Each run below is a few steps of one of 6 hidden systems, one row a step.
path 1, z433 (9 x 18):
[[ 21 -14 -17 -32  29  18 -13   3  51  -2 -66 -35   8 -73  54  13  45 -26]
 [ 14  30 -11  19  11  24  14  59   8 -36 -20  73  56  26  33 -39  -5  54]
 [-51 -20  23   2 -32  10 -50 -28 -46  -1  17  20   6  52  28 -38 -50 -55]
 [-18 -28  -5  -4  -5  29  32 -74   2  40 -80 -54  -4 -12 -15   4 -26   6]
 [ 14  30  31  41 -21 -24  78  25 -26  37 -17  23  22  17  -2  53  36  41]
 [ 12  28 -31  12 -31 -48  -9  -7 -39  13  32  42 -50  -6  18  -7  47 -73]
 [ 49 -16 -34 -39 -12 -11   4 -47   6 -50 -10  10 -37 -51 -59 -50  -8  19]
 [ 12  11  67  -3 -25   3  22  34   9 -19  74 -36  19  -2 -55 -27 -19  57]
 [-12  35  -3  29  14  -5 -60  25   6  10  54 -92  -2 -18   4  35  -6 -49]]
path 2, z5 (9 x 18):
[[ 39  79  16  61 -15  75   7  11  50 -15  15  28  35 -28 -29 -40  37   6]
 [ 28  -5  15 -68 -14  58 -62  22  23 -68  68  16   1 -12   9 -18 -17 -32]
 [-20 -31  28 -64 -35  53  19 -21   6  14 -29 -71   6 -21  30 -62 -34   5]
 [ -2  59  22  54 -30  32   6  23 -38  -9 -24 -44  72  13  16  -1 -52  32]
 [-21  29  29  48 -12  18 -74   2 -11   0  21   6  28   7  44  20  12 -90]
 [ 17  13   0 -18 -40  75  22 -60   6  24 -28  45 -24  -9  16   3  41 -61]
 [ 34   7  42 -35 -72  12  48  -2 -50 -31  25  55   8  18 -17 -19 -13  33]
 [-15   7  15  -6 -47 -58 -14  -1 -55  -3  57 -54 -28  -8  -7 -57 -28 -22]
 [ 25  35  -1  49 -16 -14  -7 -52   2   9 -24 -78  -4 -67 -49   8   8 -19]]
path 3, z953 (9 x 18):
[[ -3  -1  26 -20  -1  12  34  25  -3  35   9 -66   6   1  11  66   0  15]
 [ -2  -4   4  -6 -13 -49  10  24 -20   9 -30   5   4 -25  62 -18  35 -20]
 [  5   6 -23  20 -10  10   4 -39 -12 -14 -38  58   0   8 -10 -38  -6  -2]
 [ -2  -1  19  -2 -11  23   1  -5 -13 -10  41  17   1  43 -39  20 -32  18]
 [-17  -9  11 -17  -7 -23  -1   7 -10  24  39 -54 -27  -4   0   6   2 -18]
 [ 24  22 -14  17 -10 -24   9  -8  -6  -2 -27 -26  -2 -46  -1 -10  19  -3]
 [ 20  18  11  25   1  10  -9  13  19 -23   8  45  21  -5  -9 -11  22   4]
 [ -8  -1 -17 -14  17  37 -23   6  23  -3  31   7 -14  19   1  -9  -8 -20]
 [  1 -12  -3 -29   5  26  -3  -3  10  -6 -14 -48   6 -15   6   7 -22   8]]
path 4, z432, 9 rows:
[[  7  24  22  50 -27 -57   9 -17 -18   1  31  13 -15 -17 -50 -43  21   0]
 [ 45  30 -44   7   6  -8 -41 -18  10 -35  24  11 -33 -41 -34  16  25 -41]
 [ 27 -15  15 -43  21  43  -8   8  71 -12  28 -25 -13 -44 -21   6  32   1]
 [  5   6   0 -13  31  12  -1  69  40 -27  13 -29  33 -17  17 -37  -8  53]
 [-28  -5   7  41  39  -9 -48  29  18 -14 -46 -16  61  -8  52 -14 -13  -2]
 [-34  16  -4  62  28  34  10  -3  19  50 -56  26  30  33  37  18  21 -14]
 [-11   4 -25 -16  -4  27  39  14 -31  32 -22  58  -5  60  51  52   6  -7]
 [-31 -50   4 -64 -33   0  30 -26 -52  24  -7  15 -30  51  31  -5 -34 -10]
 [-17 -23  15  -5 -46 -31  31 -54 -63   9   6 -13 -23  30 -55 -22 -59  28]]
path 5, z433:
[[  9  12 -12 -20   1  40  80  14  26  46   4 -19 -23   6 -16   1  22  46]
 [  6  16 -16   5  -3 -66  -7  44 -50 -10  41   7 -13  21  11  40  -6  -1]
 [ -5 -39 -10 -11  23 -35 -32 -24  35  -5   0  -7 -32 -40 -13 -46  24 -26]
 [ 18   8  -6   4  24  39  14  12  35 -18  20   8  10  11 -49  -3 -16  56]
 [-18  -9  33 -16  -2   0 -31  31 -10  -1  52 -21   7  23  22  39 -12 -24]
 [-13 -15 -38 -13  38   5 -19  -2  30  11 -39 -36  -6 -25  32  -5   4 -16]
 [ -1  -8   6  15  26   5  12  22  13 -13 -27  49  36  24   6   6  -4  44]
 [-38 -11  12  -4 -11  13 -10  -6 -20  26  19  29 -11  47  26  -9  -6 -37]
 [ -4 -21 -36 -22   0   3  21 -43 -17  20 -44 -18 -26   2  -6   7 -19   2]]
path 6, z280:
[[-17 -41  73  27  29 -11 -21  -4  58 -16  34  -3  25 -10 -67 -41  -3  43]
 [-13  27 -63   6  50   2 -59  41  22  -5  48 -68 -17  -1   9   7 -21 -20]
 [ 52  -7  -6 -28  16  -2 -22  -2  24 -37 -46   1  10 -69  22  62  43 -22]
 [  6 -10   1 -31  26  47  52  46  55  13  -9  51  10  14  27 -23  38  45]
 [-31 -38 -41 -32  19  -2 -19  11 -33 -25 -30  33  14  53  42 -17 -64  20]
 [-41 -57  35   0  10   1   6 -53  -2  34 -61 -49  17   7  -5  31 -34   8]
 [-16  44  -9  56   8 -13  51  17 -22  62  -6 -38   4  30  -5  58   6  23]
 [  4   6  -7  29 -12 -76   7  -2 -48  16  11  61 -30  16   6  39  43 -38]
 [  9 -33   6 -27 -22 -36  35 -39   2  10  38  31 -64  -6 -63 -44  22   6]]
path 7, z980:
[[-50 -62  19 -21 -22 -19  17 -67 -47  51 -31 -12 -32  38   5  21 -27 -31]
 [  7  31 -12  55 -30 -55  52 -33 -70  26 -10  -4 -12  26 -56  28 -23  39]
 [ 21  23  13  29 -39 -64 -28 -17 -43 -15  74  30 -41  -9 -46  16  26 -52]
 [ 42  -2  -2 -29 -25 -20  26 -41  28   4  33 -26 -68 -72 -63 -34  53 -15]
 [ 58  17  22 -19  -1 -18  16  52  40 -58  43 -19  14 -64 -46 -48  17  67]
 [ -6   2  19  -4  40   4 -59  73  75 -29  44 -39  27 -49  35 -64  30 -11]
 [ -1 -12 -28 -17  71  69 -34  22  86 -11 -65 -44  42 -42  47   4   7   7]
 [-20 -17  14  -5  54  75   3  53  37  -2 -54  42  75  53  67  50 -14  41]
 [-69 -20 -38  -9  23  42  -2  12 -31  44 -43  52  10 102  95  14 -33 -29]]
path 8, z5:
[[ 47  73   0  27 -22  43  27  34   9  -7  58  66  -3  14 -18  24  50  -5]
 [ 26 -38  -1 -89 -28 -23 -30   2  -7 -49  39  22 -40 -35  19 -37  12 -40]
 [ -5 -16   8 -16 -26   5  49 -38   1  12 -36 -62  -5 -27 -34 -84 -35  52]
 [  4  50  20  65  11  -8 -32  38 -10 -25  33 -60  51   2 -35  27 -43  35]
 [-10   3   9  14  34  20 -66  13  53  14  14 -29   5 -35  42  31  49 -79]
 [ 32   5 -16 -36  -1  90  41 -11  44  -1 -58  56  11 -12  29 -11  34   5]
 [ -9 -18  22 -41 -29  15   3  35 -37 -46  25  53  31  56  19 -45 -57  41]
 [-57 -14 -12  -5 -24 -21 -25 -28 -60  30   6 -71 -17  28  24 -26 -61 -41]
 [  6  37  19  74 -21   1  17 -54 -29  34 -56 -29  25 -11 -17  72  11 -21]]
path 9, z280 (9 x 18):
[[-16  15 -11  61  37  21  22  19  27  18 -77  31  56  18  31 -17   7  40]
 [-39 -17 -40  14  28  22 -11 -26 -17  33 -28  58 -13  70  26  45 -15 -34]
 [ -7 -37  17 -43 -35  -4  56 -48 -49  39 -13  -8 -36  29 -18  55 -15   4]
 [-14   6  46  28 -35 -64  57  17 -48  30  29 -22   3  22 -30  -6  -7  46]
 [-21  11  -2  64   1 -89 -31  -8 -24  11  35  -8 -25  -7 -30 -32  14 -29]
 [ 39  15 -18  16   5 -16 -26 -38  30 -16  43  -8 -48 -51 -78   1  34 -29]
 [ 52  21   9 -32   4  20 -20  46  42 -54  80  11  -5 -31 -34  -1  22  11]
 [ 12 -21  -2 -60  20  10 -53  55  38 -60  22  -8  16 -38  46 -52  -1  -7]
 [  6 -17 -23 -27  37  58 -25   3  56 -32 -73 -31  43 -41  35 -37 -21  20]]
path 10, z953 (9 x 18):
[[-22 -45 -23 -18  58 -42  46  45  14  34 -33  23  -4  32  33  37  17  52]
 [-19 -63 -40 -25  33 -72  -5  -8 -31 -13 -47  45 -16  24  19  12 -21  15]
 [ -6 -55  -2  -5  12 -47  40 -45 -15   9 -21  37 -27  26 -60  13 -13  50]
 [ -1 -13 -10   4  12 -83  27  24 -32   8  48   8 -35  30 -44  31  -2  40]
 [ 17 -16 -27  -1  17 -86 -21 -12  -5 -15  31  -8 -54 -33 -47   3  23 -12]
 [ 51  12 -30   8  28 -23   8  -1  44 -29  18   9 -26 -47 -68  -1  32  32]
 [ 20   0 -18 -10  55  -2 -34  57  62 -39  51   8   1 -18 -20  -9  18  23]
 [-13 -29 -36 -23  72  21 -46  17  76 -12  -7 -34  -4 -25   9 -14   2   2]
 [ -5 -28 -11  -9  62  30  -1  20  52  -4 -65 -19  41  -9  25  27  -5  45]]
path 11, z980:
[[-21 -61  39 -41  27 -14   9  37  20   5  -8  47  15  26  45  25  21  11]
 [-43 -16 -61   9  34 -14  18   4  -4  32 -36  10 -19  42  23 -40 -19  20]
 [-16 -31 -14   5  20 -21 -36 -25 -35 -22  -5   1   3  38 -25  50 -60   7]
 [-23  -7  16  21   1 -28  25 -14 -16  58  24 -14 -32  30 -22  56  16 -15]
 [ 35  23 -45   0 -16 -54  29  -4 -38   0   3  21 -42 -12 -18  25  24  -2]
 [ 17 -36  22 -21  -9 -49  -1 -15   6 -24  33  36 -30 -22 -45 -30  23   3]
 [  5   3 -10   0  17 -17   5  13  36  -1  42 -42 -25 -26 -47 -54   3  31]
 [ 22   7  -1  -9  32 -10 -42  43  35 -39  26 -51  17 -43  -3  12   2   8]
 [ -3 -15  14  -5  45  15 -11  38  64   9 -18  -9  23 -31  39  17  45  -3]]
path 12, z432:
[[ 28  11   7 -11 -18  -2 -22  16 -15 -53  33  16  11  -7 -17 -15 -18  10]
 [-10   3  15  12   1  11 -45  -9  19  -7  19 -44   7 -23  -4 -24  -6 -31]
 [ 20  41  -2  33   5  29  11  10  22   2 -17 -27  25 -24  -7  11  12  14]
 [ 13  14  14  -1   3  14  -6  40  10 -14  -3  29  29  -7  44  12  26 -11]
 [-23  -5 -16 -16   5  39  -6   5  13  11 -20   4   5  15  46 -36  -7 -17]
 [-14  -5   7   3  -3  35  12 -11 -16   1 -29   0  28  35   6  13 -41  25]
 [-23   2  32  18 -26 -17   7   5 -42  21  13   4  11  37  15  16 -12 -12]
 [  1  16 -21   5 -36 -15  16 -34 -43  22 -11  -4 -27   1   2  -3   1 -34]
 [ 32  -5  10 -23 -33   9  20 -39 -14 -13   7  22 -24 -12 -39   9   4  -3]]

Name the system that made each run.
path 13:
[[ 44 101  -1  57 -60   6  63  12 -23  28   4   0  -1 -36  -1 -22  59  -8]
 [ 36  54  -1  13 -39  22 -68  16 -16 -65  61  49  11 -13  11 -37   5 -59]]
 => z953
path 14 (2 x 18):
[[-12   2   6  51  17   4 -60 -28  -9 -40 -15 -55  48  -1 -49   0 -80  25]
 [ -7  48  53  90  -1 -16  -6  14   8  41  15 -27  29 -10  -5  58  49 -30]]
 => z432
path 15:
[[-12 -64  34  -6  60 -11 -31 -10  86  13 -45 -11  10 -57  18  15  60 -22]
 [  8  10 -70  -7  53  40  44  39  31  15 -63  48  10  27  45  17  15  46]]
 => z953
path 16, 2 rows:
[[ -7 -26 -36  -3  51   9 -23   2  45 -19  -8  31  -3   9 -14 -23  -8  20]
 [-29 -26   2   7  46   0 -20  20  23   9   6 -18  12  27  -2  34 -18  18]]
 => z432
path 17, 2 rows:
[[-26   5  59  32 -17  47  21   4  42  29   1  81  27  19  27 -75  56 -19]
 [-16  18 -74 -21 -23  48 -17 -34 -44  -8   5  11 -30  47   4 -48 -69 -24]]
 => z280
path 18 (2 x 18):
[[ -7 -14  22  -3  -2 -76   3  36 -26  12   6   4  -4  -9  38  15  35 -14]
 [  5 -12 -30   5  11 -34  26 -24  16   9 -17  13 -35 -22 -31 -49  23  17]]
 => z280
path 19:
[[-73 -46   6 -18  23  13 -19   5  -5  32  21 -16  -3  69  25 -10 -48  -7]
 [-17  12 -33  10  -4   8  26 -18 -48  43 -53 -30  -1  28  34  73 -19 -14]]
 => z5
path 20, 2 rows:
[[ 45 -29   5 -48   3 -12   1 -14  40 -36  62  56 -54 -30 -66 -18  42   3]
 [ 12 -16 -31 -43  41  -7 -45  34  51 -46  67 -54 -26 -31 -43 -42 -26  28]]
 => z432
path 21:
[[ 24  63  -7  37 -22  28  15  14 -23  -1 -13  -8  29  -3  12  34   2  -2]
 [ -6   3  23   6 -22   6   0   1 -10  12   3  59   1  14  38  -8  38 -44]]
 => z280
path 22, 2 rows:
[[  1  54 -21  31 -13   6  32  40 -37  20  -7 -10  21  28  31  20 -10  17]
 [-12 -17  17  20 -19 -33  -7 -30 -29  13 -27  50  -4   8  23   0  23 -44]]
 => z280
path 23:
[[  9 -46 -49 -54  39 -48 -15   5  -9 -22 -82 -47   0 -45  52  37 -12   8]
 [ -2 -23  18  26  52   7  59  11  52  31 -72  21  36   2  -9  30  31  73]]
 => z280
path 24 (2 x 18):
[[ -7  47  69  64 -40  71  40  -9  17  34  14  50  40  29 -14 -33  31   1]
 [-22  38 -38   0 -46  20 -32  -9 -62   3  47  21 -27  50  33 -35 -35 -70]]
 => z280
path 25, 2 rows:
[[  23   38  -59  -13   13   37  -29    1   33  -10   99   -2  -68    1
   -58  -12    8  -32]
 [  38  -38   20 -104   -8    0   16   22   22  -25   24  -69  -21  -58
     0   20    7   20]]
 => z980
path 26 (2 x 18):
[[ 20  28   5   8 -45 -28 -51   8 -66 -39  23  73   7  11  47  27  14 -78]
 [ -6  -6 -16 -40 -32  80   7 -73  20  35   2 -27 -55 -14 -14 -42   6 -62]]
 => z432
path 27, 2 rows:
[[ 43   1 -10 -35 -10   9 -13   0 -13 -39  -1  19  -1 -18   4  51   4 -11]
 [ -7 -26  37 -32  -4  15  27  25  26   7   4   8  11  -3  21 -33  17  22]]
 => z280
path 28 (2 x 18):
[[ -5 -29 -27 -23   1  71  21 -97  36  24 -76 -27 -23 -26 -30 -40 -16  -4]
 [  9  53  25  37  -9  58  24  31 -22  -5  14  -1  56  58 -18  73 -44  52]]
 => z280
path 29:
[[ 34  21  12  13  -2   7  32  24 -19 -12 -18  47  35  20   2  91  12  32]
 [-31 -26  13 -41 -20 -18  -4  23 -15  24  33  23 -28  21  60 -36  24 -50]]
 => z432
path 30 (2 x 18):
[[ 38  12   5 -10 -23   7 -21 -13 -20 -33  13  45  -5 -10  -6  40  16 -37]
 [ 18  -7   1 -52 -27  22   9   2   8 -17   4 -12 -10 -33  14 -53   2  -1]]
 => z433
path 31:
[[-19   1  -9  -9  -5  -8  50  -3  -8  72  30 -15 -55  29  -4  34  32 -18]
 [ 35 -17 -33 -59 -20 -43  44  -4 -39 -18 -14   5 -35 -14  -4   9  -4  27]]
 => z432
path 32:
[[  8  19 -32  29  25  20   0   1  34  -4 -28  20   9 -12  -5 -36  12  14]
 [ -2 -10 -13  -8  19  37 -28  -5   8 -18   2  37   8  28   3  27 -15 -10]]
 => z280
path 33, 2 rows:
[[-19 -19  14 -23  23 -17  66  47   8  40  15 -64  -1  21 -10  25 -14  78]
 [ -6  22 -43  30  46 -59 -28  64  -9  -8 -22 -31  24 -11  53  28   4   2]]
 => z5
path 34, 2 rows:
[[ 51  55 -71   5 -11  -4  44  29 -30 -43  -9  48   1   5 -18 -32 -16  64]
 [-21 -45  50  -1  14 -22 -72   3  18 -45  69  16   9  10 -39 -29 -31  -6]]
 => z953
path 35:
[[ -8 -74 -29 -50  66  -4  13 -19  45  -5   0 -11 -34  14 -65  24 -32  66]
 [-36 -33  35 -17  42 -21  29  67  27  39  71  -8 -11  51  -4  39  15  39]]
 => z433
path 36 (2 x 18):
[[ 37  15  -5  -2   4  66   5 -36  46 -30 -10 -29  12 -36 -67 -26 -22  41]
 [  5  29  48 -10  -7  39 -11  76  17 -17  65 -24  41   9  26   7   0  10]]
 => z980
path 37 (2 x 18):
[[-32 -28 -20  -2  47  25  -7  31  -1 -12 -22  93  32  89  34  24 -34  34]
 [-65 -52 -31 -33   9 -17  -4 -13 -51  40  -7  25 -32  84  47  24 -39 -31]]
 => z5
path 38:
[[-17 -49   4 -24   9 -38  24 -31  14  45 -29 -12 -43 -24  10  -6  42 -22]
 [ 30  29 -29  27   6 -15  51  11  -7  -8 -17  27   5   4 -39  -3   2  66]]
 => z5
path 39:
[[ -8 -52  52 -18  14 -34  -5   8  30  -9  -7  -5  13 -29   4 -23  23  14]
 [-11  22 -34  39  42   6  -1  24  35   8 -10 -11  12   1  -4 -30   3  26]]
 => z980
path 40 (2 x 18):
[[-32  -2 -75   3  41  20 -35  -3  -4   3 -23 -22  -8  36  20  -4 -53  -6]
 [-26 -68  44  -5  24 -18   9 -17   8   8 -51  25  28  21   5  32  -8  26]]
 => z433
